Each named move below is a turn or a mirror, shown by a few rows before and after it. Which moves, in which order, take the first row of each later pair to the second? The first pair is answered.
Q:
[11 -6 -3 4 -9 4 5 20 4 -2 0 -10 -5 -1 7 -3 4 7 11 5]  ->  [3 -2 0 8 -1 6 4 22 11 -12 3 1 -1 4 7 4 -8 -3 11 7]
[-24 0 -5 9 16 0 3 -13 -24 -3 -4 -5 12 4 -8 -6 -1 -1 10 5]  ->  [-19 -1 -7 7 12 -4 4 -11 -25 7 -5 -13 6 -3 -7 -10 9 4 10 1]
[0 1 -9 5 12 -1 17 18 -2 -1 14 15 -4 3 13 9 2 -2 -14 -3]  ->  [6 -5 -11 0 5 -7 17 18 -7 7 10 5 -8 -3 12 3 10 7 -16 -7]
Y:
[-14 2 -2 6 14 -21 16 3 -2 -9 -4 -17 -14 -5 -17 0 17 7 -16 -13]  ->  [-2 7 -5 9 8 -4 -11 2 -9 -10 0 -34 0 -7 0 -14 20 2 21 -5]
[14 9 9 1 -4 3 15 7 13 -14 -2 -2 -11 -5 -11 7 2 -12 1 -14]  ->  [16 0 4 0 -9 -1 19 1 4 -1 -4 -15 -15 -13 -7 0 9 0 -1 -16]
[17 13 -6 -13 -2 6 -15 4 -2 -10 15 -15 9 1 12 -10 32 7 3 -14]  ->  [10 15 4 -12 9 2 0 9 11 -27 14 9 4 8 0 4 20 -7 -18 -19]
[1 2 7 2 10 -7 0 10 -13 -2 7 -5 8 1 2 -12 16 3 6 -8]  ->  [-4 6 11 3 17 -8 4 11 -8 -9 8 5 8 5 -1 -7 13 -3 5 -8]
X:
[7 -5 -7 6 15 -17 18 -18 -11 12 -11 -20 -4 -15 -11 -13 18 9 -12 -11]  ->  [4 12 1 4 0 -6 8 -34 -2 23 -19 4 -5 -14 -4 -6 -23 4 8 7]
[-1 1 -5 -5 -1 -4 15 -4 0 2 -4 -4 -4 -4 -1 4 8 11 -14 5]  ->  [9 7 3 -8 -11 3 7 -6 3 9 -6 3 -2 0 6 1 -7 7 0 13]
[-3 5 5 8 3 12 -1 -2 -6 1 -14 8 -8 -9 13 8 0 5 -3 -3]  ->  [4 1 6 8 2 14 -3 2 -8 0 -9 4 -7 -10 15 5 9 5 -2 -7]
[14 -5 13 -5 -13 16 -11 7 12 10 -2 10 -4 10 -4 -5 5 2 10 -1]  ->  [-3 -15 6 2 6 3 8 11 6 2 -3 7 -9 10 -17 -3 17 4 -16 -12]
S:
[-1 -7 -4 -15 0 2 12 0 0 16 -4 12 -4 -1 -3 3 1 -4 -8 7]  ->  [3 -6 0 -13 2 -3 11 2 -1 15 -3 4 -5 -3 -6 2 8 -3 -12 3]
[-17 -17 5 8 1 11 12 10 8 -6 10 19 6 42 16 23 -5 -11 -24 6]  ->  [2 -8 14 6 0 -20 4 10 6 -13 1 -18 -11 15 -11 10 39 0 -35 -14]
[15 22 15 2 20 -15 -11 4 -8 -25 1 -24 -1 -23 -10 -9 26 -18 16 -13]  ->  [-7 12 5 4 19 19 -3 6 -3 -18 11 20 21 9 17 8 -24 -32 29 8]
[14 6 -10 -2 -4 -1 -13 -20 14 10 -3 -1 -9 -16 18 -6 -18 -8 26 9]  ->  [16 7 -9 -2 -2 -8 -14 -22 13 8 -6 -10 -13 -21 13 -8 -11 -5 23 5]
M:
[-18 12 -2 10 11 -1 -12 -6 4 -12 1 -6 10 -1 -1 -2 -6 -6 9 0]  ->  [-2 -3 -1 5 7 1 -11 14 2 -13 9 -9 11 2 5 -4 12 -6 2 -6]
[20 15 13 -10 -21 5 -11 -2 10 13 -7 11 -7 -3 6 2 -19 0 13 4]  ->  [27 8 17 -13 -17 0 0 13 15 5 -5 19 -14 0 -5 6 -3 -3 -9 -8]
[-8 -18 -12 -3 16 -9 -1 -1 -14 1 4 -13 3 -13 1 -4 -5 0 10 -1]  ->  [-6 -21 -10 -6 18 -12 4 5 -10 -3 7 -12 -1 -10 1 -2 3 -3 -3 -7]
[-2 21 9 -6 5 -8 -13 -27 5 -4 -5 -15 -11 1 -1 -3 -11 -1 33 23]  ->  [29 -8 14 -14 3 -1 -5 18 7 -16 10 -14 -17 12 3 -3 29 -5 6 4]
Pairs:
(2 to 4 moves a pair)
[3 18 2 7 2 10 -13 -5 -2 -20 8 22 4 5 -2 -9 -19 -18 18 11]  ->  [29 6 7 2 -1 0 -14 14 -6 -20 9 7 -7 -2 -8 -18 20 -11 0 -7]	M, S, Q
[11 10 13 -5 -11 18 -2 14 3 -12 15 17 10 7 13 0 -11 -10 3 4]  ->  [-17 -1 -7 1 14 -3 18 7 -15 -13 10 -12 8 -2 -2 -6 16 6 -15 -11]	M, Y, Y, X
[17 -8 4 -11 -17 -7 11 3 6 26 -2 7 -9 -6 4 -7 9 21 -31 -7]  ->  [16 14 21 -5 -3 -18 -1 2 17 -2 -3 4 -11 -12 -14 -4 16 5 -31 -15]	X, X, Q, S
[-19 -23 -29 2 -4 25 5 -1 -15 16 6 4 23 15 26 4 -20 5 17 11]  ->  [-15 -25 -9 -6 2 1 32 11 4 8 2 28 -4 18 0 21 -15 2 -34 -5]	Y, Q, Y, Y
[-7 11 15 -4 -22 -8 -1 -17 10 -4 -8 17 -11 -8 0 8 -20 -1 3 0]  ->  [-24 -18 -14 6 0 -10 13 -2 -16 -4 1 -12 0 -7 3 -3 20 12 -5 -13]	X, X, M, X
[-29 -3 -18 9 12 -10 15 -11 -9 4 -5 12 8 9 3 4 -12 -2 -13 -1]  ->  [18 -7 -3 -5 -12 -20 6 0 -3 15 -11 -2 -10 -6 -5 -6 23 8 -22 -14]	Q, X, S, M
[-19 5 -9 2 9 2 -9 -7 -7 2 0 -2 7 -2 8 -10 -20 -3 20 7]  ->  [-23 -14 -18 -1 14 0 10 4 -10 6 3 2 4 4 4 -7 -10 5 -5 -3]	X, Y, Y, S
[-5 29 17 8 10 -21 -9 7 30 -3 -6 -2 -13 -16 -31 18 -20 8 -25 -15]  ->  [15 8 -1 -1 -21 -10 -17 4 12 39 -11 -25 -9 -22 -8 0 -11 34 -5 -7]	S, Q, M
[-7 19 13 16 16 -14 -11 4 20 -24 9 1 -5 0 -13 -5 -5 -16 5 -3]  ->  [-8 -5 -1 11 15 -24 11 11 10 -6 4 -9 -14 -3 -16 -8 16 5 -22 -14]	X, S, X, Y
[24 -21 17 -14 -15 -20 8 -8 11 36 -21 35 -19 -8 11 10 2 17 -30 -9]  ->  [-2 -3 4 15 28 10 -35 4 -5 -23 0 5 30 3 33 -5 22 -23 36 -6]	Y, X, Y, Q
[25 8 6 -8 -26 -5 -7 -12 1 11 -12 -14 -9 -13 -5 -10 -18 1 11 17]  ->  [21 -14 -1 -11 -18 -11 17 2 -6 18 -10 -17 -17 -11 -11 -8 -1 12 -17 5]	M, Q, Y
[12 -10 12 0 -4 3 -2 19 28 0 7 16 -9 7 -2 23 6 1 -24 -15]  ->  [-3 16 7 8 -1 -19 -15 -21 20 8 -12 -13 -14 -17 -18 11 -3 15 -5 -10]	M, S, X, X
[20 -2 -7 -6 -24 20 -8 -12 -14 23 -5 -4 -1 -11 4 0 -16 20 14 12]  ->  [-15 19 -2 7 6 11 -3 -26 -5 -10 -5 10 2 -8 -12 11 -34 0 7 15]	Y, M, X, M
[19 -12 3 -1 -9 13 -7 20 1 -3 10 -2 7 10 9 -3 17 -3 3 -2]  ->  [10 21 18 0 -7 -5 -15 -7 14 -11 -3 3 -2 -3 -6 0 -7 -9 8 2]	Q, M, S, X
[-10 -11 -4 0 5 3 17 4 4 3 0 21 -5 14 2 13 -17 -1 -17 1]  ->  [9 21 9 4 2 -5 -20 -9 2 -16 -6 -13 0 -7 -5 -3 0 -6 19 0]	M, S, M, Y
[-31 10 -9 -5 -4 -2 -17 -4 -14 -18 -1 -19 5 -3 -1 13 -6 1 17 3]  ->  [-7 1 1 -19 -20 -16 0 4 -6 0 -9 -12 -20 -11 -13 17 6 14 -18 -7]	Y, X, Y, Q
[-8 1 18 -14 -12 -11 -11 -11 10 -4 -15 -4 -21 -16 -8 -4 11 6 -13 2]  ->  [-12 -4 6 -9 -4 -6 -17 -8 -1 -5 -10 -19 -14 -18 -5 -13 24 6 -4 -2]	Q, X, X, Y
[-19 -2 -6 4 9 3 10 -3 2 16 11 1 1 13 9 6 -19 1 1 20]  ->  [15 15 13 5 -3 -1 -19 2 6 3 8 -22 0 -2 6 -7 6 -1 22 13]	S, Q, X, Q
